Each run below is a few steps of one of 4 hidden systems, one row a step.
q_847, run 1 (10 x 28):
[-11 -8 -8 -2 -6 24 0 30 -18 -15 -12 17 13 13 21 1 16 -12 -3 -30 28 6 -25 -23 11 14 -34 -2]
[-6 1 -21 -27 8 26 10 9 2 6 -1 8 22 18 43 3 16 10 -17 -16 34 -1 -25 -23 15 15 -5 12]
[4 17 -21 -34 19 10 7 -18 12 24 5 -15 19 1 40 1 18 29 -22 3 24 -6 -11 -7 6 19 17 12]
[18 25 -5 -13 18 -16 3 -31 14 33 9 -36 15 -14 19 7 13 39 -19 13 9 -9 10 16 -7 14 25 -5]
[25 16 13 26 1 -31 11 -22 13 21 6 -45 9 -16 -4 12 -2 27 -8 15 -3 -7 25 22 -17 -4 15 -13]
[23 2 25 55 -10 -32 11 -7 19 2 4 -30 -5 -8 -11 10 -31 3 2 14 -15 -9 25 13 -14 -25 7 0]
[3 -14 25 43 -18 -14 11 9 17 -22 -1 -1 -19 -1 -11 2 -49 -25 11 18 -17 -6 19 -4 1 -41 12 19]
[-25 -23 14 7 -17 6 -5 8 5 -28 1 35 -25 7 -21 -11 -34 -35 21 8 -26 2 6 -7 5 -33 20 23]
[-31 -14 -4 -32 -8 16 -26 5 -16 -28 -3 49 -23 3 -34 -24 -5 -28 20 1 -26 17 -7 -5 10 -2 6 9]
[-23 -2 -11 -49 1 14 -32 6 -36 -13 -6 44 -8 3 -33 -20 28 -14 12 -13 -12 21 -18 4 7 23 -20 -16]
q_768, run 2 (10 x 28):
[6 -13 6 31 -10 15 20 36 15 -12 -4 2 13 22 44 15 -21 -15 -7 -18 27 -5 -6 -31 11 -18 -11 18]
[28 8 0 30 8 -8 25 3 14 20 -3 -37 28 2 46 23 5 26 -19 -13 37 -12 1 -7 0 3 -14 -6]
[24 22 -4 -1 14 -22 -1 -26 -7 28 4 -39 19 -18 -3 10 25 41 -17 3 8 -6 8 24 -17 25 -5 -28]
[-3 11 -2 -29 6 -16 -26 -30 -25 6 2 2 -9 -22 -47 -13 23 12 8 10 -27 10 8 31 -15 25 1 -29]
[-30 -10 2 -27 -6 9 -29 -2 -20 -27 -2 44 -21 -3 -40 -23 1 -23 20 3 -33 20 -7 4 4 1 -1 1]
[-27 -23 -1 -11 -10 29 -5 25 0 -32 -6 42 -9 22 5 -11 -18 -35 9 -11 0 7 -18 -27 21 -17 -3 30]
[-2 -11 -4 12 0 25 25 27 23 -6 -2 3 11 26 53 9 -17 -8 -13 -12 31 -10 -16 -36 17 -16 3 33]
[31 14 -3 13 12 -7 27 -6 27 29 7 -43 23 2 47 22 -1 27 -19 3 32 -19 3 -5 0 -2 9 9]
[25 24 4 -1 15 -28 3 -34 8 32 12 -43 4 -23 -6 9 12 37 -13 17 -4 -6 17 28 -17 10 16 -20]
[0 9 12 -13 4 -26 -26 -33 -13 5 5 -1 -17 -25 -54 -11 5 2 12 22 -39 6 19 36 -16 6 8 -21]
q_422, run 3:
[24 2 5 36 1 -3 24 7 22 12 -6 -30 17 5 37 24 -17 11 -14 1 24 -19 8 -9 0 -13 2 12]
[2 -6 -9 9 2 25 24 24 15 1 -3 2 21 19 49 11 0 2 -16 -15 37 -9 -18 -31 15 -4 -5 18]
[-25 -14 -15 -24 -2 32 1 23 3 -15 -7 29 0 21 31 -6 0 -15 -1 -15 14 4 -28 -30 25 -2 -2 22]
[-28 -12 -6 -34 0 22 -13 3 -2 -21 1 40 -18 9 -4 -16 -8 -22 13 5 -12 13 -14 -13 18 -9 14 24]
[-21 1 -5 -35 2 2 -22 -22 5 -8 12 18 -26 -9 -26 -22 -10 -12 11 20 -34 6 6 10 2 -8 39 20]
[4 18 -7 -30 16 -18 -13 -41 11 20 19 -12 -9 -20 -22 -9 3 21 0 28 -25 -1 15 28 -10 1 40 4]
[18 26 -5 -19 17 -15 -8 -36 -5 28 6 -31 6 -23 -10 1 24 38 -12 10 -4 -4 8 26 -15 22 8 -20]
[15 17 -4 -4 4 -12 -8 -10 -20 17 -4 -20 22 -13 -7 6 38 26 -9 -19 17 0 -5 19 -16 32 -35 -37]
[9 -4 7 25 -11 -6 -3 22 -35 -12 -16 -2 13 4 -13 13 20 -3 -1 -28 13 7 -6 3 -10 22 -61 -36]
[5 -23 20 53 -22 -9 2 32 -21 -28 -17 6 -1 6 -21 10 -14 -25 14 -22 0 3 2 -4 -4 -7 -45 -13]
q_564, run 4, 10 rows:
[25 -16 23 77 -17 -20 18 34 -3 -9 -16 -23 13 9 2 24 -14 -12 0 -23 13 -6 11 -8 -11 -13 -52 -24]
[40 5 28 66 -7 -45 9 -6 -7 7 -5 -45 9 -18 -27 16 -5 11 -2 -2 -5 -8 27 29 -29 2 -30 -40]
[24 19 14 9 4 -42 -17 -36 -23 19 3 -32 -2 -28 -51 2 21 22 4 13 -28 1 24 46 -32 18 -11 -45]
[-10 17 -4 -41 7 -23 -40 -43 -30 4 8 2 -19 -31 -64 -23 26 9 13 17 -39 18 8 41 -16 17 6 -30]
[-37 0 -8 -59 2 8 -44 -26 -15 -16 10 42 -33 -14 -49 -38 -3 -15 20 21 -48 22 -1 18 3 -2 36 12]
[-38 -12 -5 -35 -1 20 -16 -8 20 -27 12 47 -35 6 -10 -28 -34 -31 17 25 -30 5 -2 -15 22 -29 58 51]
[-20 -9 -4 -11 2 25 15 -2 49 -8 13 13 -9 14 44 -5 -47 -16 -3 25 0 -11 -3 -28 23 -45 65 65]
[5 5 -13 1 10 23 40 6 49 18 7 -19 17 13 84 17 -25 21 -23 5 40 -20 -10 -31 18 -21 43 51]
[18 14 -23 -4 15 26 38 16 26 29 -4 -30 41 18 86 22 17 36 -34 -22 68 -15 -25 -30 11 17 -7 11]
[21 5 -19 7 2 18 14 31 -24 10 -19 -17 43 17 44 21 48 20 -20 -47 63 -6 -31 -20 0 43 -66 -26]

Which system made each of these runs?
run 5, 4 rows:
[-27 -16 -13 -21 -7 33 -4 26 -7 -20 -11 39 -1 20 21 -7 -1 -18 0 -21 16 9 -27 -27 22 0 -14 18]
[-2 -1 -18 -10 4 32 21 13 17 6 2 2 17 17 56 6 2 8 -14 -11 39 -10 -23 -28 16 -1 7 29]
[16 22 -11 -15 21 2 17 -23 27 28 8 -34 16 -5 47 14 5 36 -22 12 24 -10 0 -4 5 2 29 16]
[10 23 -3 -14 17 -19 1 -43 18 32 21 -31 -4 -22 -8 -1 -1 30 -10 29 -14 -7 16 23 -9 -1 44 1]

q_768
run 6, 4 rows:
[-16 -21 4 16 -12 11 2 22 5 -27 -5 28 -13 17 3 -2 -28 -30 12 -4 -3 0 -3 -18 16 -26 5 27]
[6 -7 6 34 -7 6 26 22 19 -6 -5 -9 15 17 37 12 -21 -12 -8 -8 26 -10 0 -23 8 -18 -6 18]
[30 11 5 29 4 -13 20 -1 10 16 -1 -35 21 -3 30 20 1 23 -16 -3 23 -13 5 0 -6 8 -10 -6]
[18 19 4 4 6 -22 -7 -22 -8 22 5 -30 11 -15 -15 8 18 28 -7 1 -1 -2 11 25 -20 19 -9 -31]

q_768
run 7 (4 x 28):
[-27 -25 12 -2 -16 4 -16 10 -8 -32 0 42 -32 4 -43 -20 -27 -38 24 5 -38 12 5 -1 8 -20 8 19]
[-32 -14 -5 -33 -11 19 -33 9 -32 -32 -6 57 -20 10 -39 -27 7 -30 26 -8 -27 17 -15 0 7 5 -13 -3]
[-22 -9 -12 -40 -3 25 -27 14 -45 -17 -13 39 -1 5 -24 -16 36 -11 16 -26 5 20 -30 -4 8 34 -42 -19]
[-7 4 -22 -29 2 28 -10 19 -38 -1 -15 19 21 13 12 1 48 7 -3 -41 35 10 -34 -10 7 44 -47 -23]

q_847
run 8:
[18 21 9 4 7 -33 -5 -34 0 17 10 -29 -1 -28 -27 3 1 23 -4 23 -21 0 23 35 -20 6 14 -14]
[-4 15 -10 -45 17 -10 -22 -38 -9 16 13 -5 -8 -25 -27 -12 23 22 3 17 -19 6 2 27 -10 17 20 -9]
[-29 2 -17 -62 9 20 -27 -12 -9 -5 6 33 -15 -4 -19 -25 13 -6 8 6 -19 17 -15 3 10 10 23 11]
[-34 -15 -9 -32 -1 29 -8 9 4 -21 5 45 -19 12 4 -16 -12 -29 10 0 -8 7 -18 -21 24 -17 19 34]

q_564
run 9 (4 x 28):
[17 16 15 9 8 -39 -6 -43 8 18 12 -31 -16 -25 -42 -1 -5 18 1 33 -34 -3 30 36 -21 -8 28 -12]
[16 -4 30 48 -14 -41 -8 -3 -10 -9 -1 -14 -20 -19 -55 1 -17 -12 19 9 -38 3 32 29 -21 -16 -14 -26]
[-3 -27 31 59 -25 -12 -4 31 -13 -41 -14 21 -10 8 -38 3 -31 -40 19 -8 -21 6 11 -5 -5 -25 -32 -9]
[-31 -31 8 15 -18 24 -1 41 -5 -45 -9 47 -14 23 -2 -10 -25 -48 23 -15 -5 8 -16 -32 13 -24 -15 21]

q_847
run 10 (4 x 28):
[3 -3 4 19 0 5 27 1 41 3 7 -14 4 8 43 8 -35 0 -8 15 12 -18 0 -19 9 -31 32 41]
[-5 6 -18 -28 10 25 17 -4 28 11 8 2 10 6 54 1 -6 13 -15 7 23 -10 -15 -22 23 -6 36 35]
[-23 3 -26 -60 13 33 -9 -5 5 6 5 26 3 6 28 -14 23 6 -5 -4 8 2 -27 -14 17 12 14 22]
[-30 -3 -18 -63 7 21 -31 -10 -21 -10 6 36 -12 -2 -25 -23 22 -1 5 -1 -13 17 -18 1 8 21 7 -2]

q_422
run 11 (4 x 28):
[11 10 9 -1 4 -28 -4 -29 9 16 11 -22 -12 -20 -25 -3 -5 12 1 22 -27 -1 21 27 -15 -6 27 -2]
[10 -1 26 29 -9 -32 -8 -7 -5 -6 3 -11 -16 -14 -40 1 -14 -9 12 11 -28 -3 22 21 -12 -9 -4 -19]
[-2 -16 22 46 -19 -14 -1 17 -9 -29 -9 7 -9 3 -29 5 -25 -30 14 -6 -18 5 6 3 -5 -19 -26 -8]
[-20 -26 11 17 -15 13 1 29 -2 -34 -8 34 -9 16 -11 -3 -19 -37 15 -13 -4 8 -8 -22 11 -20 -20 16]

q_847
run 12, 4 rows:
[-1 8 9 -4 -3 -23 -23 -25 -10 3 4 -1 -22 -18 -50 -10 4 1 10 15 -36 4 19 34 -12 3 6 -19]
[23 11 15 24 0 -36 -3 -22 -5 13 5 -33 0 -22 -27 5 1 18 -1 13 -18 -5 25 30 -20 3 1 -25]
[33 11 12 38 3 -26 13 -6 1 16 -1 -43 18 -10 6 22 7 22 -12 -2 18 -10 13 16 -16 9 -21 -23]
[27 -2 5 40 -3 -6 20 23 -4 3 -15 -21 26 12 30 22 9 6 -11 -23 33 -7 -5 -9 -2 6 -41 -17]

q_422
run 13, 4 rows:
[-9 -19 4 17 -12 15 2 33 -7 -28 -13 25 2 19 4 2 -16 -24 6 -16 5 7 -12 -20 9 -5 -18 8]
[-20 -9 -9 -21 1 27 0 17 2 -13 -2 30 -3 17 23 -6 2 -14 6 -10 11 10 -24 -22 21 -6 -1 23]
[-19 6 -23 -49 16 25 -7 -13 -4 8 4 18 0 2 14 -11 20 8 -5 -4 7 7 -22 -6 11 18 12 9]
[8 19 -16 -38 16 4 -14 -21 -12 19 5 -6 7 -9 -1 -6 33 28 -10 -1 6 4 -5 11 -8 32 3 -15]

q_847
run 14, 4 rows:
[-42 -10 -11 -51 2 36 -20 2 2 -18 4 48 -17 14 1 -21 -6 -22 11 4 -12 10 -19 -18 25 -10 26 30]
[-28 3 -11 -49 9 7 -26 -30 1 -7 14 28 -30 -13 -29 -25 -8 -5 15 25 -34 8 3 10 6 -9 42 17]
[-5 18 -6 -37 16 -15 -20 -48 3 22 20 -9 -15 -27 -33 -15 8 21 5 27 -35 5 11 34 -8 5 39 -2]
[21 27 -3 -24 19 -26 -10 -40 -10 33 8 -30 6 -28 -24 1 27 41 -9 12 -8 -1 13 35 -20 27 5 -35]

q_422
run 15, 4 rows:
[-18 -12 -13 -32 -1 20 -25 13 -38 -18 -7 40 -3 5 -26 -17 25 -13 15 -22 -2 19 -18 -3 5 26 -36 -19]
[-8 -3 -17 -21 0 21 -10 20 -36 -10 -12 18 17 10 6 0 38 1 -5 -37 27 12 -31 -6 4 33 -49 -26]
[5 8 -21 -12 8 22 9 16 -10 9 -7 -2 32 12 45 8 31 17 -19 -28 47 -3 -25 -20 5 27 -31 -6]
[15 14 -19 -6 16 12 21 -6 17 31 4 -31 31 7 63 16 19 36 -26 -9 45 -11 -11 -14 6 16 4 8]

q_847
run 16:
[-25 -5 -6 -38 0 5 -38 0 -44 -16 -6 39 -10 -3 -51 -18 34 -11 16 -16 -18 22 -14 15 -7 27 -31 -26]
[-34 -16 -15 -42 -8 38 -19 23 -22 -31 -6 57 -14 13 -6 -21 9 -26 12 -22 -2 19 -29 -25 17 11 -18 15]
[-23 -12 -19 -29 4 42 8 29 11 -7 -3 29 11 29 53 -2 -3 -12 -12 -17 32 1 -30 -42 29 -3 7 38]
[10 12 -21 -14 13 20 29 -10 41 23 5 -23 18 10 70 11 -6 23 -24 6 40 -13 -14 -20 16 -6 35 36]

q_768
run 17 (4 x 28):
[18 13 21 16 4 -41 -9 -41 11 13 14 -26 -21 -27 -43 3 -14 9 6 33 -40 -6 32 37 -20 -16 31 -7]
[9 -11 37 49 -18 -38 -11 -4 -11 -15 -1 -7 -22 -13 -59 -4 -27 -20 19 11 -41 2 33 27 -19 -22 -12 -22]
[-9 -32 28 54 -30 -7 -5 32 -12 -44 -14 28 -16 9 -38 -6 -33 -50 30 -9 -29 9 4 -4 0 -29 -29 -3]
[-31 -34 4 4 -20 28 -7 40 -11 -46 -11 56 -17 23 -10 -15 -21 -50 23 -18 -7 11 -15 -32 17 -15 -19 22]

q_847
run 18, 4 rows:
[13 -1 24 40 -9 -25 12 -19 31 3 8 -23 -15 -10 -7 6 -45 -6 0 30 -24 -11 33 8 -5 -37 36 22]
[-10 -9 25 26 -15 -21 -7 -10 15 -21 5 7 -31 -13 -39 -10 -47 -23 23 28 -44 0 28 7 -3 -37 30 20]
[-22 -17 16 3 -16 -5 -23 1 -14 -36 0 39 -34 0 -54 -21 -23 -35 30 16 -48 13 13 6 0 -19 5 5]
[-27 -20 2 -18 -13 10 -29 16 -36 -38 -7 51 -23 3 -47 -21 2 -37 27 -13 -29 21 -9 -4 5 -1 -28 -7]

q_847
run 19 (4 x 28):
[-6 -18 16 36 -14 4 8 26 5 -23 -9 11 -4 13 0 5 -25 -25 8 -9 1 3 2 -17 5 -22 -12 9]
[-8 -10 11 19 -9 1 13 9 24 -13 4 1 -10 7 16 1 -34 -17 0 8 0 -6 5 -11 13 -31 18 29]
[-7 1 -6 -4 5 6 12 -9 27 1 9 -3 -4 5 30 -3 -20 1 -6 15 5 -8 1 -15 12 -19 36 37]
[-10 12 -19 -37 16 17 0 -13 15 10 5 4 2 4 28 -4 6 11 -12 10 9 -3 -13 -11 8 6 30 26]

q_422
